array([[ -5,   2,  21,  22,   3,  41, -21,   8,   2,  31,  24, -27, -11,
          0, -13],
       [ 13, -11,  -5,   9,  -9,   7, -43, -15,   2,   3,  26,  -1,  33,
        -18, -21],
       [  4,  33,  -2,  -3, -18, -16,   4,  15,  14,  25,  15, -24,  14,
        -15,  -9],
       [ 16, -12,   8,   5, -24,   5,  19, -14, -25,   5, -23,  43,  18,
          9,  18]])
|
array([[ 16, -12,   8,   5, -24,   5,  19, -14, -25,   5, -23,  43,  18,
          9,  18],
       [ -5,   2,  21,  22,   3,  41, -21,   8,   2,  31,  24, -27, -11,
          0, -13],
       [ 13, -11,  -5,   9,  -9,   7, -43, -15,   2,   3,  26,  -1,  33,
        -18, -21],
       [  4,  33,  -2,  -3, -18, -16,   4,  15,  14,  25,  15, -24,  14,
        -15,  -9]])

array([[ 35,  12, -19, -41],
       [ 32,   5, -14, -39],
       [ 27,   6, -13, -42],
       [ 24, -25,  -2, -44],
       [ 20,  10, -12, -47]])
|
array([[ 20,  10, -12, -47],
       [ 35,  12, -19, -41],
       [ 32,   5, -14, -39],
       [ 27,   6, -13, -42],
       [ 24, -25,  -2, -44]])

array([[ -2,  29, -23,   8,   0, -36,  -3,  12,  -3,   6,   5, -17],
       [ 22, -15, -19,   8, -41, -14, -26, -12,  11,  -7,  -2,   6],
       [ 11,  -9,  14,  -2,  16, -26, -21,  20, -12,  32,  -9,  -5],
       [ 14,  10,   1,   6,  30,  -3, -28,  -3,  27,  -3,  12, -24]])
|
array([[ 14,  10,   1,   6,  30,  -3, -28,  -3,  27,  -3,  12, -24],
       [ -2,  29, -23,   8,   0, -36,  -3,  12,  -3,   6,   5, -17],
       [ 22, -15, -19,   8, -41, -14, -26, -12,  11,  -7,  -2,   6],
       [ 11,  -9,  14,  -2,  16, -26, -21,  20, -12,  32,  -9,  -5]])

array([[ 42, -24, -22, -13, -20,   8],
       [ 30, -26, -11,  -3, -26,  -6],
       [ -5,  18, -17, -32,  21,  17],
       [ 16,  16, -25, -36,  21,  32],
       [-19,  10,   4,   2,  10,   0],
       [ 14,  13, -20, -34,  15,  14],
       [ -1,  11,  -9, -22,  11,   7]])
|
array([[ -1,  11,  -9, -22,  11,   7],
       [ 42, -24, -22, -13, -20,   8],
       [ 30, -26, -11,  -3, -26,  -6],
       [ -5,  18, -17, -32,  21,  17],
       [ 16,  16, -25, -36,  21,  32],
       [-19,  10,   4,   2,  10,   0],
       [ 14,  13, -20, -34,  15,  14]])

array([[  9, -26, -20,   0, -16,  -1,  20, -13, -21, -24,   3, -18, -33,
          7],
       [ -3, -46, -39,   0, -31,  -5,  -9, -23,  -6,  -7,  19, -37, -12,
         16]])
|
array([[ -3, -46, -39,   0, -31,  -5,  -9, -23,  -6,  -7,  19, -37, -12,
         16],
       [  9, -26, -20,   0, -16,  -1,  20, -13, -21, -24,   3, -18, -33,
          7]])

array([[ 15,   4,  -6,  13],
       [ 37,  -2, -19,  11],
       [ -5,  27,   7,  -8],
       [  4, -11,  -6,  12],
       [ 12, -13,   7,   3],
       [ 11,  13,  -2,  12],
       [ 16,   1,  -2,   1],
       [ 21,  -1, -22,   2],
       [ 13, -14, -22,   1]])
|
array([[ 13, -14, -22,   1],
       [ 15,   4,  -6,  13],
       [ 37,  -2, -19,  11],
       [ -5,  27,   7,  -8],
       [  4, -11,  -6,  12],
       [ 12, -13,   7,   3],
       [ 11,  13,  -2,  12],
       [ 16,   1,  -2,   1],
       [ 21,  -1, -22,   2]])

array([[ 24,  41,  23],
       [-23, -13, -17]])
|
array([[-23, -13, -17],
       [ 24,  41,  23]])

array([[  0,   0,   8,  14, -10,  15, -17,   2,   7, -19,  -2, -34,  27,
         26],
       [ -8, -14, -12, -23, -13,  -2,  19, -13, -17,  -5,   6,  14,   0,
          9]])
|
array([[ -8, -14, -12, -23, -13,  -2,  19, -13, -17,  -5,   6,  14,   0,
          9],
       [  0,   0,   8,  14, -10,  15, -17,   2,   7, -19,  -2, -34,  27,
         26]])

array([[ 41, -40,   9],
       [  0,   7, -34],
       [ 13,   3, -43]])
|
array([[ 13,   3, -43],
       [ 41, -40,   9],
       [  0,   7, -34]])
---
array([[ 22,  32, -14,  10],
       [ 15,  19, -10,   8],
       [  6,  10, -47,  10]])
|
array([[ 15,  19, -10],
       [  6,  10, -47]])

array([[ 35,  -8,  -2, -11],
       [-24, -11,  -6, -23],
       [  0,  -2,  -2, -35],
       [-26,  -9, -13,   4]])
|
array([[-24, -11,  -6],
       [  0,  -2,  -2]])

array([[-13,   4,  20],
       [ 42,  25,  33],
       [ 47,  13,  15],
       [ 19,  10,  13]])
|
array([[42, 25, 33],
       [47, 13, 15]])

array([[ -5,  15,  27,   1],
       [  7,  -5, -28,   6],
       [  5, -16,  11, -10],
       [ 38,  31,  30, -33]])
|
array([[  7,  -5, -28],
       [  5, -16,  11]])

array([[ -5,  -2,   4,   8,  22],
       [  6,  45,   6,  -2, -23],
       [ 23,  33,  -3,  -5,  -8],
       [  6,  14,   0,   8,  -2]])
|
array([[ 6, 45,  6],
       [23, 33, -3]])

array([[-22,  45,  21,  17],
       [-39,  -9, -14,  27],
       [  4,  11,   2,  22],
       [-37,   4,  -5,  24]])
|
array([[-39,  -9, -14],
       [  4,  11,   2]])

array([[ -8, -36, -32,  -1, -25],
       [-13,   0,  -3,  -1,  -1],
       [-14,  -5,  -7,  -1,  -4],
       [ 10,  11,  11,   0,   9],
       [ 10,  -6,  -3,   0,  -3]])
|
array([[-13,   0,  -3],
       [-14,  -5,  -7]])

array([[ -5, -19,   2,  -2,  -2],
       [-11, -13, -13,   9,  -3],
       [ 41,  -8,  -3,  -4,   8]])
|
array([[-11, -13, -13],
       [ 41,  -8,  -3]])
---
array([[ 19,  -2,  -4,  40,  37],
       [ -1, -32,  -9,  24,  21]])
|
[37, 24]

array([[-29, -18,  42],
       [ 12, -19, -10]])
|
[ 42, -19]

array([[-23,  39, -12],
       [ 16,   2,  -5],
       [-19, -13, -23],
       [-22,  43, -18]])
|
[-12,   2, -19]

array([[ 19,  28, -33],
       [-47, -46,  43]])
|
[-33, -46]

array([[ 17,   1, -10,  14, -45],
       [ -1,  36,  19,  22,  37]])
|
[-45,  22]

array([[-20, -13, -35],
       [-17, -16, -10],
       [  0,  -1, -19]])
|
[-35, -16,   0]

array([[-30,  30,   3],
       [ 39, -38,  -6],
       [ 27, -44, -13],
       [ 14, -30, -22]])
|
[  3, -38,  27]

array([[-10,  -3, -15,  26,   9],
       [-16,  40,   3,   5, -10],
       [  3,  -6,   0,  -3,   5],
       [-20,   8,  19,   8, -12]])
|
[9, 5, 0, 8]
